Rows swapped in pairs by one turn or mirror: which row each one swaps with:
The rows were stretched afterwards, more along some directions than others.
rinat: [ 14   0   2   7 -11 -15 -11 -14   5  -3  -3   0   7  10  -2   2  -6  -3
  13]
mos: [ -9   4  12   5  -2  -1  -1  -8  -5  -9  10 -12  19   6  -9  -4 -20 -16
  15]
Mekar: [  2   8   9  19  -4   7  11 -15 -10  -8  13 -11  16  13 -15  -8 -14 -15
   7]
ledu: [ 19   3  16  25  -3  -7   1  -6  -3  19  -3 -11   2   6  -1 -13 -10   8
  -9]
voner: [  0   1  -5 -10  15  -4  -5   7   2  -5   3 -17 -15  -2  21   5  13  -1
  -3]
Godo: [ 21  -3  -6   9  -5   8   6   3  10  -7  14  -1  -2  21  -2 -10  -9  14
  13]
vabu: [ 15  -8 -15  -2  -3   0  11   4  11   6   2   7  -8  -6  19  -9 -17   3
  12]
topu: [ 22  13  10   8  -2  -6   4 -13  11  10   1   1   5  12  -1   1   9   5
  -2]
Bogul: [ 13  10   0   0   8 -13   5  -5   3  -3  -5  15  11  -1   5   1   0  -4
  -2]
Guben: [ 19  10  -3   7   7   5   0   2  -1 -12   7 -14   6  13  -4 -15   6   5
   9]
dafid: [ -5  -4 -12  -2  -9  19  21   5   7   1  -6  17  -3 -12  13   3   1  -5
  -3]
Sil: [  2   4   4   4  -1 -18   5   5 -25 -14   5 -27  -2   0  -2   7  -4 -19
  -3]
Konof: [ 21 -10 -13   3   3 -10   8   3   6   3   8   8 -12  -8  19 -12 -22   0
   8]
Rafi: [ 12  -2 -10   9   8 -17   1   0 -27 -14   5 -18  -7  18   0  -3 -10  -5
 -13]
Ratu: [  9  10  -3  -6  10   4   6  15  -1  -9 -17 -22  -4 -16  17 -11  12  -5
  17]
bazaz: [  9  -4   0  -6  12  -4   4   8  -8   7  -2 -11 -18   3   9  -8   3  13
 -13]
kezur: [ 21  -8 -19   6 -15   6   8  21   3  15   2   2 -16  -4  18 -12 -13   5
   0]
Sisum: [ 18 -14 -20   3  -3  12  -9   6   4   4   4  12  -7  11  10  -7  -3   2
   4]
zabig: [ -9   0  -6  11  -2  15  14   0  -6 -11   7   0  10   0   2   0 -12 -27
  10]
sirur: [ 12   1   1   4   8   1   2   0  -5  10 -11 -16 -14   1  16 -10  14  13
 -15]
nizu: [ 23  -8 -10  24   0  -5   0   9  -5  20  -3   6  -7  -3  17 -15 -16  -7
  -5]
vib: [ 29  -7   3  16  -7 -11  -8  -2  11   3  -5  -8   0  28   0  -6 -16  24
   2]
lipa: [ 20   2   2  25  10 -15  -3  -8   5  14   8  -2  -3   5   9 -14 -12  -2
  -3]
kis: [ -3 -15  -8  -2 -19  15  17  14   0  -7   6   0  -9  -6   7   7 -11  -2
   7]
gome: [ 17   8 -16   1  -5  14  16  24  -4 -14  -6 -21  -7  -6  12  -6   8  -8
  14]
vef: [ 12  -1 -24   8   4  11  15  19 -28 -10 -18   4  -7 -21  13  -9  17 -19
  -6]
zonol: [ -2   7   4  -2 -10  -5   7   3 -23 -13   3 -16   3   2  -9  15   7 -15
  -3]
sugum: [  6  11  -8  -5   4  14  13  13   4 -11  -9  -7  -4 -15  24  -1   0 -18
   8]
tuzaf: [ 14   1 -21  -4  17   6  18  13 -21   1 -27   5 -14 -25  20 -11  17 -15
 -16]
koza: [ 15  -1   3  30  -4 -15  -2   0  -8   5   4   7   7   0   3  -4 -12  -6
  -9]
furaz: [ -9   9   3  10   7  10  12  -4  -9  -6  -5   4  14  -6 -13  -4  -4 -14
  -4]
zul: [ 16   2  12   1 -13  -6  10  -5   4  -5   9   7  10   2  -4  -1 -15   2
  15]
beleb: [  5 -18 -22   5 -23  17  20  19  -6   3  -1  13 -11  -7  12   5  -6  -1
  -3]
Dulab: [ 21  -5   1  11 -10  14   2  -9   7   9 -13  -4   3  22  -6  -3   9  13
   3]
Mebun: [  8   4 -23   5  11  13  17  20 -21  -8 -20  10 -12 -18  18  -7  13 -17
 -11]
nive: [ 14   6 -12  -1   4  12   6  24  -3  -4 -13 -12 -11  -7  18 -13   0  -4
  12]
Reke: [ 18  -8  -6   6  -6  -6   8  -2  15  17   3   4 -12  -7  19 -12 -12   6
   5]
falin: [  0 -15 -11   7 -26  18  18   7   0   4   6   4  -6  -3   4   1  -7  -5
   5]
goser: [  7   7   5  -2  16   0   0   7 -11   2 -13 -17  -6  -4   4  -8  22   9
 -15]
zad: [ -3   4  11  -7  -9  -6  17   3 -20 -12   7  -7   2  -9  -4  10  -2 -11
  -2]
Badof: [ 16   9   8   2   1 -14   0 -14   2  -2  -2   4  10   4  -4   2  -2  -4
   6]
sos: [ 13  -5 -26   5  -3  18  14  25 -24   4 -18  11 -15 -21  24  -5   3 -23
 -18]
kimu: [ 20   0   3  15  -3 -14   2 -13   1  -5   1   7  12   8  -5  -3 -15  -9
   9]
duda: [ 21   0  -7  11  -4   6  -1   3   2  -8   9  -4   4  13  -2 -12   0  11
  11]
Rogo: [ -1   1   1   4 -10 -17  -5  -2 -19  -9  -5 -16  -4   0   1  14   8 -12
  -5]
posep: [ 17  12   2  21   3  -8   1   8  -1   2   5 -14   4   2  -3 -13 -12   0
   2]
voled: [ 22  10  -9   7  18 -17   3  -4 -27  -3   2 -36 -15  11   7  -9  11  -9
 -11]
zusu: [  1   5  -7  -1 -12   0   8  20 -24 -11   4  -9   3   4  -4   9   2 -13
  -6]
zega: [ -6  -5   2  13  -9  17   4  -3  -4   2  10  -6   7  12 -10  -5 -13 -12
   7]
zitos: [ 21  -6  -7  13 -14  19  -1   2   4   6   0  -7  -2  19   3 -15  -2  14
   6]
Vuliv: [  0   2   7  -9  14  -2  -1   3  -7   1 -10 -17  -7  -5   7  -6  15  11
  -7]
fusib: [ -3   9   3  -8  -5   8  10  -3 -21   0   4 -15   0   8 -11   7  13 -15
 -10]

rinat pairs with Rogo
Sisum pairs with voner
zonol pairs with Badof

